Rows are one point carried round by a steady rotation, each followed by how many ticks it has turned.
The counts run from 0 to 606.
[117 154 192 175 146 147 164 112  86 159 119 134 149 106 127 148 122 108
 110 127 116 133 183 159 140 162 150  87 111 118 126 149 147 130 112  84
  94 108 102 124 151 144 154 129  88 104 139 125 156 129  86 111 136 150
  90 137 156 129 147 141 107 153 106 175 138 177]
354
[142 142 155 157 175 118 107 125 123  73 136 149 128 135 124 111  95  79
 141 110 125 101 162 137 145 164 163 133 133  83 100 130 156 145 124  85
  75 167 113 150 130 154 132 159 119  84 136 113 166 167 117 170 115 113
 125 155 139 150 121 168 112 169 142 176 118 107]
392
[153 109 160 123 124 134 120 147 116 129 175 135 117 101 139 147 120 119
 148 100 137 115 161 127 146 141 143 112 123 122  94 156 122 124 139  50
  65 130 136 133 105 131 159 150 151 114 183 113 178 159  89 128 106 123
  84 158 161 132 148 168 145 111  88 188 131 110]
248
[141 147 174 137 125 138 101 123 118 115 133 134 123 177 119 152 117 115
 136  89 143 112 171 125 142 166 169 122 168  79 112 148 137 133 165  73
  75 143 123 104 120 132 126 170 128 104 164 134 127 148  75 115 106  96
 107 146 155 134 170 146  98 149 140 186 103 123]
255
[157 100 168 128 128 119 131 126 112  95 129 153 127 136 144 132 107 109
 133  98 129 147 156 110 149 163 110 112 139  86 100 122 149 140 113  62
  75 143 111 124 119 155 127 132 123  80 177  96 150 168  93 163 122 111
 123 142 126 126 134 166 128 148  69 197 144 132]
244
[113 153 154 113 136  96 154 143 112 105 148 155  87 154 158 160 113 127
 127  92 130 115 110 142 152 150 151 112 100 110 113 183 130 133 133  98
  78 118 141 134 127 171  99 135 177  99 148  99 134 155 126 124  87 146
  90 161 130 113 187 166 121 103  90 155  77 127]
6
[123 127 133 146 166 126  99 139 155 100 144 160  86  83 124 163 104 115
 141  71 128 105 137 145 122 151 133 112 128 117 113 147 176 149 106  88
  92 187 134 176 147 147 135  76 125 109 128  97 131 116 110 138  83  87
  77 122 157 118 130 150 128 154 103 130 137 163]
484
[147 110 120 149 130  95 105 177 112 102 148 144 112 119 143 175  76  96
 133  94 133  87 153 126 142 140 165 137 119  94 112 184 140 145 119  64
  96 151 120 167 126 148 144 138 146  97 173 119 148 127 124 102 155 133
  87 124 164 103 137 171 145 108  86 149 155 116]
100
[127 137 159 200 119 142 139 162 119 115 151 160 131 113 162 131 160 126
 110 116 155 114 165 109 117 129  61 155  96 128 113 177 131 124 116 111
 106 112 117 115 177 146 145 116 126 137 140 128 140  97 120  92 138 179
 112 187 116 119 123 102 167 148  85 175  99 126]
316
[122 123 109 129 171 112 113 163 136 102 128 156  97  72 143 170 110 123
 141  96 117 110 141  95 116 143 101 148 116 116 122 158 159 139  85  69
 123 133 136 152 160 138 140  99 154  84 172  94 138 116 107 126 114 112
  76 107 145  95 155 154 157 102  61 115 130 157]
87
[120 150 152 188 139 124 142 136 106  97 128 154 145 163 108 138 158 102
 163 119 149 126 167 125 150 137 110 119 127  92  91 104 166 130  90 111
  72 157 111 144 158 126 120 129  80  81 130 105 126 123  80 112 108  79
 118 128 123 124 157 140 125 160 141 177  71 116]
120
[135 129 157 169 183 139 123 120 128 108 142 144 127  89 104 109  87  85
  84  89 110 105 148 137  92 190  94 152 133 104 138 154 161 135 161 100
 126 128 112 133 156 155 152 121  84 117 112 130 129 140  94 160 127 134
 113 177 140 123  94 103 129 180 123 165 151 151]
189
[121 179 146 186 133 132 107 138 140 131 119 149  97 144 105 171 141 135
 145 106 124 119 162 135 133 173 161 116 160 136 139 154 178 171  92  94
 123 146 102 112 160 134 141 131 105  94 127 127 130  80  98  96 117 111
  87 114 148 123 174 115 117 162 124 139  91 175]
214
[144  86 146 151 122 146 132 154 141 133 161 147 109  87 123 137 132 127
 113  82 136 117 141 101 102 147  33 142 126 139 127 154 157 125 138  73
 116 125 128 119 155 139 155  88 112 118 158 116 126 114  83 117 121 117
  91 168 130 100 108  90 167 140  76 163 146 150]
329
[126 140 171 167 148 148 110 135 124 104 123 140 146 119 121 119 112  98
 123 136 102 109 182 103 123 157 102 126 163 104 134 118 163 164  91  60
 151 113 130 122 203 157 123 131 123  57 137 112 152 143  99 141 150 105
 101 118 125 145 115 112 116 167 102 151 112 169]
229
[152 138 165 154 155 122 138 129 140 122 147 139 104 104 124 112  91 106
  83 110 102 110 142 142 121 198 115 142 150 145 153 167 166 163 124  75
 134 111  96 110 141 166 161 138 117  95 130 123 169 137 125 162 152 176
 113 178 133 139 106 110 140 177 102 157 144 159]
585
[135 139 139 207 123 120 124 150 109 112 110 152 134 155 123 146 128 106
 112 107 136 122 164 100 107 173  87 165 133 101 139 158 157 147 124 107
 127 117  85 105 162 136 150 148  79 116 149 143 108  88  90  95 178 142
 131 151 126  91 138 104 145 157 102 175 128 136]
462
[128 150 126 130 161 115 117 155 165 115 174 145  67  93 122 139 100 122
 102  87 114  79 103 133 111 168 118 157 141 150 150 194 159 150 141  86
 155 126 141 131 167 167 135 118 169  93 122 120 143 116 127 126 107 143
  77 173 131 124 137  99 148 134 116 101 100 152]
578
[146 105 166 122 110 130 113 150 117 127 170 136 114 119 149 158 111 119
 136  91 147 109 159 129 141 135 144 115 123 105  96 167 118 122 149  56
  66 129 141 131 110 141 141 141 165 116 185 114 162 158  96 118 107 120
  86 156 162 122 151 167 129 110  87 187 122 115]
249
[151 110 143 143 161 137 138 134 150 121 189 149  91  66 127 106 126 116
 117  92 138 105 134 129 106 155  75 146 107 149 106 165 155 111 141  93
  98 143 122 129 124 140 174 108 123 126 136 114 165 131  98 162  96 142
 101 204 135 132 114 114 167 156 107 162 131 116]
43
[133 142 120 157 203 123 101 129 141  87 135 152 112 106 109 122  97  83
 106  83 111  89 136 129 106 180 108 180 144  88 140 163 171 132 137 112
 117 160 101 139 162 146 149 115  94 104 114 125 113 113  99 152 121 115
 116 154 136 117 108 107 135 182 143 132 153 135]
187
[118 170 150 119 224 135 138  93 148  98 138 143 100 103 122 103 121 105
  97 111  98 101 131 133 133 177 114 162 141  99 150 161 161 128 122 102
 120 131 112 117 177 163 132 119 141  63 116 109 143 138 110 170  94 136
 117 171 120 154 138 113 129 174 137 116 112 153]
432
[124 171 183 178 127 142 142 104 120 137 110 145 131 165 129 153 135 124
  82 102 118 120 161 148 141 175 133 134 148  96 156 176 155 148 126 109
 115 126  88  94 172 160 128 120  97 101 118 136 108  85 100  90 142 146
 106 142 137 123 146  95 111 181 119 161 128 179]
65
[129 128 159 163 172 146 116 122 151  83 143 160 111 119 131  91 125 100
 105  89 128 116 138 108 103 175  58 156 140 104 119 134 155 134 138 112
 107 142 136 119 170 159 125 117 119 114 120 110 133 147  98 172  96 123
 131 190 109 132 110  98 125 185 114 170 105 134]
38
[144 116 158 159 138 128 142 145 111 101 122 136 154 114 127 119 110  98
 120 133 107 120 177 105 136 140  83 134 138  98 125 116 168 153  77  59
 133 114 112 139 190 162 130 117 117  51 155  97 154 147 109 139 167 115
 117 119 113 125 111 130 148 152  74 155 138 150]
231
[130 165 134 121 170 103 116 134 157  99 159 154  56 134 126 134  94 119
 111  85 113 101 107 142 131 193 155 141 146 131 144 185 152 158 148  97
 111 135 134 114 120 166 128 152 169  95 130 111 147 138 127 152  92 148
 100 178 134 129 170 130 120 147 126 130  84 134]
294
[157 156 152 157 143 100 155 141 123 126 161 144  94 133 115 114 108 117
 109 113 122 119 132 144 137 190 149 155 131 156 141 186 153 148 126  90
 113 116  86  99 103 153 176 179 125 104 138 136 174 129 124 141 150 189
 119 189 134 136 149 124 152 155 123 164 112 117]
300
[154 140 150 159 129 123 151 145  93 143 167 119 144 149  96 143 142 104
 151 120 148  94 167 137 152 135 149 141 121 110 106 158 138 106 142  79
  76 124  97 120 125 118 159 172  96  88 162 139 150 127  70  86 144 110
 103 154 158 128 159 136 147 125 151 180 106  90]
260
[136 120 140 151 134 113 179 150 133 135 167 142  91 108 100 124 113 125
 103  96 111 118  96 120 107 175  51 144 123 163 143 154 170 141 131  90
 146  91 119 110 153 159 140 119 114  93 132 111 139 124  97 134 127 135
  95 184 104 110 134  81 162 135  98 147  90 143]
573
[118 149 117 159 197 127  94 145 162  68 149 166 100 105 136 113 139 104
 127  96 138  82 142 106 120 141  86 181 122  95 117 159 156 125 115 131
 103 168 136 140 181 149 125 108 144 101 116 115 128 114 121 151  90 123
 120 173 112 132 119 117 155 170 138 127  90 113]
35
[143 138 155 111 145 113 106 123 127  81 145 146 118 177 132 134  78  96
 107  71 132  91 128 132 136 169 147 150 150  64 123 174 128 133 180  89
  86 144 128 124 125 164 103 159 152  99 144 131 116 159 105 132 110 117
 114 170 138 121 144 134 103 147 138 172 114 107]
540
[112 168 153 174 157 133 140 137 111 134 108 140 125 123 103 152 143 118
 166 134 115 141 173 109 126 172 126 111 131 127 116 119 181 148  81  86
 119 106 112 108 161 116 150 156  99  79 153 113 140 129  59 125 119  99
  93 106 139 114 189 141 124 142 108 153  87 164]
366
[139 103 140 123 137 120 127 142 159 103 175 167  77 102 150 146 117 130
  99  53 149 107 111 137 122 142  86 145 110 121 117 183 144 121 146 102
  79 168 128 142 131 169 128  76 147 131 135 105 121 108 123 131  81 139
  97 186 133 109 119 118 152 143  83 152 130 133]
46
[118 166 124 164 125  94 125 176 121  86 144 154 103 180 148 153 135 118
 133 109 147  81 136 110 139 140 132 171 123  96 128 191 131 138 131 120
 110 124 127 117 164 152 110 158 167  89 145 129 119 109 134  86 128 147
 111 168 118 110 174 123 147 122 125 140  52  96]
20
[141 147 143 156 134 112 166 144 105 121 136 155 113 142 154 139 168 141
 122 117 149 144 146  98 138 149  72 158  95 120 117 178 130 116 121 113
  85 101  94  84 137 139 151 143 129 116 163 121 134 109  99 108 129 178
 131 192 112 108 178 128 170 131  87 178  86 113]
165
